Each row has a name. Each question is about the rows just above it.

[ -60 -112 -116   84   22  -49] : gif
[  58  118 -116   61   22  -46] : vov
[-72  58 116  36 119 -49] : luze
[-32 116  58  36  23 -53] : kap
[ -4  13 -17  42 102  77] : Pagun
Give the next entry after [ 58 116]. | [36]
Give the next entry after [ 58 116  36]. | [119]
What is the next entry after [58 36]? | [23]
The next entry after [ -4  13 -17  42]: | [102]
The next entry after [36 23]: | [-53]

[ -3  20 -61  57  20  -7] = vov
[ 39   6  11  35 -13 -18] = luze
[-52   6  11  35 -13 -93] = ditu
[-52   6  11  35 -13 -18] = komip
[ 51  18 -34  38  94 -55] = pepi
Where do [-52   6  11  35 -13 -93] appear? | ditu
The next entry after [ 18 -34]: | [38]
The next entry after [ 51  18 -34  38]: | [94]

[-63  36  -4  21  18 -41 -73 -10  52  73  72  25  11 -33  12  40  11  23
  29 -56]  dipe
[-63  36  -4  21  18 -41 -73 -10  52  73  72  32   9  13  12  71   3  61
  88 -72]  foti
[ 12  25 -27 -83 -86  30  -7  63  91   0  60 -53 -28  27 -84 -13 -54  68
  52 -30]  ves
[-51  23 106   2   5 102  43  94  72 -41  73  45  98 -52  18  21  79  86
  -5  90]  gif
[-51  23 106  29   5 102  43  94  72 -41  73  45  98 -52  18  21  79  86
  -5  90]  komip
[-47  33  10  25  25 -45 -70 -39 -11  14  19  31  18 -47  22  37  21  11
  12 -45]  Doser
Whose row is [-51  23 106   2   5 102  43  94  72 -41  73  45  98 -52  18  21  79  86
  -5  90]? | gif
What is the next entry after [10 25]? | [25]
Which row holds [-51  23 106  29   5 102  43  94  72 -41  73  45  98 -52  18  21  79  86
  -5  90]? | komip
The row with [-63  36  -4  21  18 -41 -73 -10  52  73  72  25  11 -33  12  40  11  23
  29 -56] is | dipe
What is the next entry after [-27 -83 -86  30  -7  63  91   0  60]? | [-53]
Give the next entry after [ -4  21  18 -41 -73 -10  52  73  72  32   9  13]. | [12]

[ 2 33  2 -2 -1  0  7  4] : pepi
[-2  0  3 -7  0 -4 12  9] : Doser
[  1 -15  -6 -17   4  33  37   2] : gif
[  1 -15  -6 -17   4  33  37 -53] : foti
[  1 -15  -6 -17   4  11  91  11] : vov
[ 3  0  0 -1  0 -4 -3  0] : Pagun
[  0   5   7   6  -7  -5 -35   2] : ves
[ 1  1  2 -1 -1 -4 -4  2] : kap
[  0  -2  -3   6  -7  -5 -35   2] : ditu
[-5  2  9 -8 -6 -6  6 19] : komip
[ 33 -39   0   1 -17  33 122   6] : luze
The next entry after [ 0 -4 -3]: | [0]
Where do [  1 -15  -6 -17   4  33  37   2] appear? | gif

[-41  -4  16 -99 -27] -> gif
[-41  -4  16 -28 -27] -> dipe
[ 37  39 -42  -4  44] -> Doser
[-41  -4  16 -28  59] -> kap
[ -4 -41 -46 -76  54] -> foti
[ 37  39 -42 -35  44] -> ves
Which row holds [-41  -4  16 -28 -27]? | dipe
Give the next entry after [ -4  16 -99]. | [-27]
Whose row is [-41  -4  16 -99 -27]? | gif
Which row holds [ 37  39 -42 -35  44]? | ves
What is the next entry after [ -4 -41 -46]? | [-76]

